Each path below is one point turned by a fixed rotation once a step. After each direction that follows a path, write how fast that rotation turns it, in deg/step (0 if it stays still).
Each turn is a multiple of 5 degrees from 10 to 175, or 0.
Each row of a path follows its step; steps can be skipped.
Path 1:
step 0: 0.050 0.290 0.036 2.022 0.269 0.246 -0.793 -0.123 0.812 -0.190 0.121
 0.220 -0.726 0.422 -0.965 0.546 -2.156 0.877 0.719 1.570 1.525 0.500
 0.359 -0.029 -1.791 -2.297 -1.129 -0.791 1.504 3.084 -0.661 0.683 2.230
 -2.207 -1.801 0.077 -1.342
step 2: -0.490 -2.130 1.070 2.420 0.257 -0.456 -2.801 -1.226 -1.356 -1.561
 -0.454 -2.181 -0.051 1.161 -1.507 -1.667 0.884 -0.637 -1.370 -0.520
 -0.867 -1.066 0.285 0.590 -0.478 1.135 -1.144 0.602 -0.437 1.344 0.434
 1.450 0.987 1.040 1.101 -1.585 -0.401
step 5: 1.157 -1.545 0.171 0.805 1.016 1.487 -1.319 -1.597 -1.850 0.037 1.929
 1.816 0.383 0.172 0.943 1.864 2.400 -0.841 1.582 -0.059 -0.195 -0.006
 -1.425 -1.452 0.344 1.589 0.942 -0.356 -0.129 -0.504 -0.477 0.756
 -0.367 -1.038 1.752 -2.752 -0.032
step 12: 0.597 1.166 1.464 -1.605 0.435 1.090 1.607 -1.464 1.123 0.277 -0.869
 0.806 0.817 0.916 1.328 2.692 -0.125 -0.888 -0.963 1.702 -0.122 0.679
 0.921 0.855 -0.585 -0.818 2.173 -1.482 -2.440 0.595 -1.151 -1.019
 -1.490 -0.919 -1.584 -1.116 0.647
step 13: 1.347 1.151 -0.246 -0.802 0.675 -1.456 1.226 0.998 -0.837 -3.362 -0.009
 0.847 0.213 0.733 -1.486 -1.068 1.181 -0.117 -0.661 -0.217 2.058 -0.710
 -0.567 2.113 -1.331 1.319 -0.330 -2.497 1.472 0.754 -0.623 -1.507 0.498
 -0.609 1.445 1.164 -0.648
step 15: -0.583 0.900 -2.026 0.256 0.710 -0.151 0.700 1.236 -0.242 -0.888 -3.301
 0.553 0.913 2.618 -0.654 -0.280 -0.598 0.482 -1.251 0.846 -0.854 0.647
 0.669 0.702 -2.266 -0.613 -0.978 2.010 -2.281 1.215 0.448 1.029 -0.574
 -0.053 -1.501 0.778 -1.501
step 16: -0.725 -1.348 1.822 -1.409 0.880 1.774 1.644 -0.714 -0.060 -1.359 -0.298
 0.120 -0.918 0.995 0.591 -0.896 -0.503 -0.142 0.123 -1.417 1.457 -0.382
 2.560 -0.518 0.309 1.889 0.506 -1.139 -0.889 0.985 -2.053 0.751 0.164
 -2.924 -0.477 0.969 2.012
step 17: 1.812 -2.603 -0.215 -0.975 0.859 -1.143 -0.304 0.905 0.851 -0.182 -3.104
 0.511 -0.631 0.158 -1.002 -1.604 1.868 0.198 0.040 0.210 -0.429 -1.551
 -2.416 -0.223 -0.839 -1.922 0.473 -1.124 0.407 0.795 0.669 0.122 2.030
 -0.450 1.927 0.177 0.590
step 18: -2.007 1.081 -1.035 0.133 0.194 0.110 1.496 -1.721 1.596 0.005 0.604
 -0.070 -0.393 1.593 0.126 2.378 -0.290 -0.590 1.488 0.508 -0.402 -1.322
 0.252 -1.497 -0.156 0.822 0.502 0.270 -0.585 1.529 1.425 3.717 1.884
 0.826 1.071 0.878 -1.025
step 20: 0.818 -2.592 0.241 -0.838 0.813 1.009 0.239 0.815 -1.219 0.098 0.154
 -1.465 -1.976 -0.789 0.219 0.675 -0.688 0.174 -0.389 -2.860 1.445 0.450
 -0.442 1.223 0.761 1.343 1.267 -1.874 -1.181 0.142 1.981 1.216 1.628
 -1.581 0.414 -0.888 -1.951
step 21: 0.101 -0.496 2.366 0.647 0.636 -1.677 0.992 -1.460 -0.861 0.504 -2.507
 -0.787 1.076 0.020 -0.913 2.872 1.112 0.733 1.644 0.583 -0.443 -0.198
 -2.481 1.267 2.091 -1.662 -0.450 1.209 -0.199 1.410 -0.106 0.311 0.369
 0.656 0.619 0.613 0.664
Speeds:
0.318 -0.336 -0.098 -0.778 -0.088 0.408 0.288 -0.432 0.205 0.082 -0.271
 0.028 0.246 0.249 0.520 -0.337 -0.281 -0.021 -0.398 0.326 -0.492 -0.171
 0.415 -1.168 -0.306 -0.070 0.034 0.647 0.595 -0.041 0.209 -0.125 0.137
 -0.189 1.151 -0.157 0.551
55
-0.412 -0.593 0.152 -0.045 0.185 -0.419 0.446 -0.397 -0.490 -0.283 0.107
 0.299 -0.057 -0.044 0.421 -0.385 0.299 0.341 -0.720 -0.334 0.456 0.206
 -0.650 0.591 0.254 -0.148 0.679 -0.459 0.060 0.214 -0.538 0.063 -0.394
 -0.497 0.762 -0.913 0.230
95
0.866 -0.102 0.048 -0.044 -0.162 0.571 -0.687 -0.579 -0.605 -0.223 0.175
 -0.195 0.088 0.477 0.106 -0.121 0.291 -0.420 -0.386 -0.525 -0.062
 -0.795 0.418 0.331 0.167 0.168 0.492 0.027 -0.811 -0.427 -0.406 -0.699
 0.135 -0.503 0.086 0.481 -0.341
100
-0.420 -0.430 0.333 0.172 0.583 0.561 -0.008 -0.765 0.230 -0.347 -0.113
 -0.032 0.360 -0.428 -0.274 -0.031 -0.968 0.017 1.247 -0.126 0.113 0.059
 -0.142 0.079 -0.625 -0.088 0.485 0.077 -0.057 -0.650 -0.700 -0.127
 -0.135 0.351 0.261 -0.032 -0.206
160
-0.703 0.091 0.323 -0.938 0.145 0.609 0.434 -0.210 0.466 0.444 1.087
 -0.536 0.151 0.063 0.581 -0.125 0.241 -0.195 0.150 -0.370 -0.171 0.260
 -0.017 -0.363 0.504 0.450 0.553 -0.556 -0.532 0.084 0.243 0.255 0.174
 0.208 -0.483 0.126 0.168
170
-0.084 0.093 -0.197 -0.341 -0.088 -0.331 -0.221 -0.090 -0.780 -0.056
 0.902 0.868 0.602 0.118 -0.218 -0.085 0.011 -0.138 0.138 0.670 -0.090
 -1.017 -0.616 -0.518 0.054 -0.295 0.070 -0.408 0.421 0.023 -0.322 0.682
 0.176 0.411 0.016 0.357 -0.475
85
0.021 -0.454 -0.289 0.123 -0.535 0.113 0.540 -0.365 0.043 0.247 0.188
 0.151 -0.971 -0.216 -0.543 0.495 -0.548 0.637 -0.124 0.345 0.208 -0.858
 0.075 -0.496 0.177 0.546 -0.271 -0.473 -0.795 0.034 0.124 -0.339 -0.745
 0.279 0.079 -0.199 0.272
170
